The rows of Z fall into several groups, and each row is roughly a mix of its group's hidden directions.
Z:
[[-24.4  14.2  23.9  -3.7 -16.2 -34.0  13.2 -23.7  -5.7   2.9  -2.5]
 [ 14.9  30.7 -15.4  10.2 -27.8   3.4 -26.6   0.8   0.7  16.8  17.4]
 [-39.4  35.8  14.8   4.1  -0.4  -6.5   2.1 -11.6  16.4  -6.5   4.7]
 [ 38.0  10.5  -1.2   4.1  -1.5  -7.2 -13.6  30.3  -9.3 -19.5  19.7]
 [  2.0  19.2  22.5   9.8  15.1 -24.9   8.4 -12.4  -6.1  27.6 -27.1]
 [  1.3   4.4 -13.8  -8.7  30.2   3.5 -40.8   7.1  10.3   2.5 -23.3]
 [ -2.0  13.2  -1.8  -9.7  37.1  -7.8 -17.0  -7.3  24.0 -20.9 -22.9]
 [ -7.3  23.3  -5.7  18.6  16.0  10.6  11.1   6.1   4.5  35.3  28.6]
 [-16.9  -3.4  12.4 -13.2  -9.7  24.7 -39.3  -5.9  12.4  20.4  10.2]
 [-15.9  26.9  28.3  -6.4  -6.2 -15.7 -25.2 -11.9  -3.3 -22.0 -14.4]
 [ 12.8 -36.8  -4.8  -5.6 -32.7  -4.5  14.1 -13.8   8.1 -13.4 -17.2]
 [  7.6  13.6   8.6  23.0 -32.8  -6.3  11.4  28.2 -11.8  13.0  19.8]
 [ -9.8  -4.8  18.3  11.8  24.5   5.2  17.9  24.5   7.2  26.0 -26.8]
 [ 18.5 -47.0  -8.1  14.4   4.1  10.0   9.0  11.7   8.4  18.8  -2.4]
 [-28.2  32.9  -8.1   7.4  17.8 -12.4   8.4 -16.5  19.2  20.0   2.7]
 [  5.7  18.5  -4.5  -0.3  35.2 -15.2   5.9  32.3 -14.2 -18.7   9.6]
 [ -3.9 -14.7  -8.4   3.6 -29.4   6.4  10.0   6.1 -14.1  15.3  42.4]
 [ 32.0  -0.1 -23.1   6.1  -8.9 -21.9  19.9  22.3  -7.5 -21.2   6.2]
 [-25.9 -14.1   7.7 -18.7 -18.4  16.3 -28.3 -20.9  12.4  12.5 -12.2]
 [ 24.1  15.1  11.2 -31.8  -1.2   1.4  -3.4  -9.7 -36.3   2.4  14.3]
 [-30.5  -9.2  28.8 -16.5 -17.9 -25.3  -6.4 -17.5   3.6   0.2 -12.4]
 [  2.6 -29.0 -31.6  -7.0  13.8 -14.1  15.3   0.1   0.0  32.7  -0.1]
 [ 17.7 -19.6  20.6   0.2 -17.0  -8.4  18.4  19.3 -32.8 -16.2  -7.1]
 [-31.4 -38.0  -4.7  11.1   3.2  15.3 -14.4   6.6  15.1  -3.7  16.4]
 [ 16.3   7.9 -16.2  11.5  -7.5  10.6  21.9  20.6 -21.4 -27.0  24.5]
 [-37.8  16.0  22.4  -8.9   7.3 -22.7 -13.1   4.1   1.8 -11.8 -20.5]
 [ -8.7  37.6   2.0  10.7  -8.7  -6.6 -16.0 -30.1 -11.9   2.9 -23.4]
 [-24.4  -6.8 -35.3 -24.9   5.1  -8.2  -0.1  28.2   8.4   3.6  10.2]
 [ 16.4 -31.3 -10.9  -0.9  33.1   1.9 -15.3  13.8  22.9  -2.7  12.5]
 [  1.7  31.5  -6.7 -17.9  20.9 -12.3  -0.4 -24.3  10.9 -14.9 -26.6]
 [ -7.0  -0.2   9.3 -19.6   7.0  17.0 -42.4  21.7   5.8   4.2  20.2]
 [-12.8 -29.8  20.4  -2.5 -18.1  11.1  15.6 -12.7  23.5  26.4   2.1]
 [-27.3  10.7  -2.7 -10.9 -24.4 -16.2   4.8  -7.6  -7.2 -32.4  23.7]
 [ 36.8 -13.1  12.1   2.6   2.9 -12.1   7.7  15.7 -11.6 -36.1  -2.8]
 [-28.1 -12.1  -5.2  -2.2 -27.2  12.7  19.3 -30.2 -13.3   9.7 -12.8]
 [ 31.9 -13.1  27.6  26.1  -4.4  14.9  16.9 -10.7   3.1   9.0  14.9]
 [ -4.0   8.9 -19.1   5.7   1.6  22.9  -3.7 -23.2  34.2  19.8  21.2]
 [ 24.9  22.4  14.8 -14.6  26.8  -9.6 -24.2  18.6  -4.8 -13.9   8.7]
 [ 27.9  16.6 -21.1   8.7   1.7  30.5 -17.1   1.8   2.5 -19.8  19.5]
 [ -2.0   5.5 -36.9 -11.6  19.5 -13.6 -25.5 -20.6  12.1  16.4  -0.3]
 [-18.5 -32.1  -3.8  11.7  24.4   8.3 -19.8  10.8  28.2  -9.7  -1.4]
 [  7.3 -15.4  16.0  12.8   3.3  -9.3  33.9 -24.9  -6.8 -15.8 -26.7]
 [ 19.6   0.9  19.8  -9.3 -26.1 -10.8 -21.0 -15.0 -22.0 -27.7  -2.6]
 [-24.8  12.2  -4.4 -13.6  27.0  -2.9 -25.5  -8.3  20.3 -26.8   5.5]
 [-22.2  27.1 -23.7 -11.2   7.4 -13.2   0.5 -23.5  23.7 -16.4   7.7]
 [-30.9 -12.7 -12.9 -14.7  15.9 -13.0 -11.7 -10.4  24.8  26.4 -10.5]
 [ 25.2  20.2  -9.7  -6.2  -8.0 -15.6 -25.9  22.6 -13.4 -27.2   2.0]
 [ 36.2  17.1 -15.2 -17.3   1.3 -13.2   8.6   1.1  -7.0   6.9  33.2]
 [ 11.4   7.1   2.6  -0.5  39.7  -9.1 -20.6  11.5  25.1 -17.7 -15.6]
 [ 44.4  10.7  15.1  15.3  -8.1  -8.0  -6.5   4.5 -14.8 -25.1   0.3]
 [ 30.9 -22.2   8.3   6.2 -10.4  27.4   4.8  25.6 -14.4 -16.8   1.2]
 [ 23.4 -11.9  15.1 -31.4  18.3  11.8 -11.4 -10.9 -30.3   0.9  -6.5]
 [ 19.0  29.5   4.6   5.1  21.4  -1.6 -30.1   7.5 -13.1 -14.8 -22.3]
 [ 35.7  -6.0  17.3  -7.6  27.5   1.5  -8.1   8.3  -8.3   0.2 -30.9]
 [-26.8  17.7   2.1   9.4  16.7  17.0   2.0  -7.7   8.1  38.5  16.7]
 [  0.2  46.8   7.0  14.1  26.0  -5.6 -10.7   4.3 -17.2   0.3   3.1]
 [-15.4  -2.7   4.7 -12.0   9.3 -26.1 -16.2 -26.3  13.3  29.3 -20.6]
 [ -6.8  28.8 -16.2  10.0  13.4  23.4  -6.4  21.9   5.1 -29.4  14.8]
 [-11.0   0.0 -32.3  -2.4   1.2  -8.3   1.9  -6.0  25.3  -3.7  40.7]
 [ -8.8  32.1 -24.2 -16.8   5.5 -14.9   8.8 -30.4  15.6 -10.6  -1.6]
 [ 40.0   0.8  12.0   2.8  -2.3 -10.5 -10.2  16.0 -13.5 -34.2   0.0]
 [ 40.9  -1.8  -8.5  11.5 -15.1 -18.4  17.1  10.0  -9.3 -25.5  -1.6]
 [-10.8   5.1   5.9  10.8  -4.4  -6.9  40.9  27.5 -22.2 -15.2   8.4]
 [  0.7 -10.2 -30.9  -6.1 -18.3  -0.3  30.7 -29.6   3.5  16.2   7.7]
 [-33.3  28.1  -4.8  -1.5  34.2   2.5  -3.3   7.7  -2.9  18.2   8.9]
 [  2.7  -1.9  -4.1 -19.6  -8.5 -18.6 -17.6   1.4 -12.1 -37.6 -29.8]
 [ -2.1  -2.2  -3.6   0.6  15.5 -22.8   8.4 -21.3   7.3  44.6 -15.5]
 [ -4.6  -5.9  25.4   4.6 -31.3  13.9   2.9   9.7 -37.7  11.7   4.8]
 [-19.1 -26.8  14.9 -14.6  31.6  -3.9  18.9   2.0  -2.4 -19.7 -17.4]
 [ -2.9  -2.9 -32.3  -4.4   8.3 -32.8  20.7 -14.5  -8.8  24.1   8.3]
 [ 46.7  -6.2  16.7   5.6  -7.4  16.5 -21.0  -8.0  -8.9  -0.2 -12.2]
 [ -4.3 -21.6  11.4 -27.0   1.1  20.2  -3.8 -26.6 -30.4   3.0 -13.3]
 [-21.2 -43.1  14.4  11.3   5.8  21.2 -12.9   5.7   0.5   0.6 -16.2]
 [ 17.4 -21.5   9.1  30.0 -13.6   2.6   5.9  35.7  -1.2  17.6   5.0]
 [ -9.2  -1.9  29.7  13.9  30.8  22.0  10.8  -5.1   4.7  23.5  16.5]
 [ 26.1  47.0   5.0  -2.8   4.6 -21.8   3.4   8.1  -0.3  -5.8  -7.4]
 [ 26.0 -15.5 -27.7   9.2   4.8   1.2  31.5  12.0 -17.0  13.3  13.6]
 [ 24.1  12.9   3.7   8.3  26.7  -5.4   4.6  34.1 -10.1 -11.7  24.4]
 [ 14.0  13.8  -8.6  20.8 -17.6 -12.9  32.4  -1.7   8.9  14.8 -29.5]
 [-25.1 -17.9 -16.7  -1.5  21.6  -3.5  24.1  34.1   1.8   9.9  -5.2]
 [-23.8  10.8  17.8 -10.1  -2.0  18.0 -38.8 -19.6   3.7  13.8  -7.6]
 [ -4.7  12.8  -1.3   1.2  26.6 -35.6   6.0   0.2 -13.1  22.4 -26.6]]
One row of each group comes first, with its name. Which group is each row after those in?
[ -9.7 -20.4  -3.6  -4.0 -37.6   9.0  -2.7 -30.6  13.6  13.8 -15.4] | S
[  5.3  20.6   9.0   8.3 -27.0 -13.7  22.1 -31.2  -9.1  -1.1  22.8] | N
[-13.0   1.7 -22.7  19.2  12.0 -12.4  -2.6  10.9  43.2  -9.3  12.3] | M

[ 26.6 -12.3 -31.1 -15.7   4.1 -17.3 -24.2  -3.2 -22.5  -9.8  -1.4] | N
[-12.5 -17.0 -16.4   3.9 -22.9   5.3   6.3   3.1  -1.6   9.7  46.4] | M
[ -8.0 -10.0  -6.0 -10.4 -30.9  18.4 -10.8 -11.2  11.9 -26.3  30.1] | N
[ -8.8  36.0  20.3   2.2  -3.8 -10.8 -14.0   2.3 -15.3 -34.7  -5.7] | N
[ 20.1  28.9  15.7  17.5 -20.9 -11.5   6.8  29.2 -14.1   7.5   8.1] | M
[-10.6 -14.9   7.8  28.5 -24.2   6.6  20.2   3.0  -1.2  15.2 -33.2] | M
[-10.9  45.8  -3.5   0.4 -21.2 -14.9  17.3 -15.6  -2.5  -3.9 -11.3] | M
[-19.3 -10.3  36.4   7.0   1.1  15.2 -24.0  17.1 -17.1  -8.8 -16.3] | M
[ 37.7 -26.7  11.5  -5.0 -18.9   4.5 -12.0  15.2   3.2 -20.4  10.6] | S
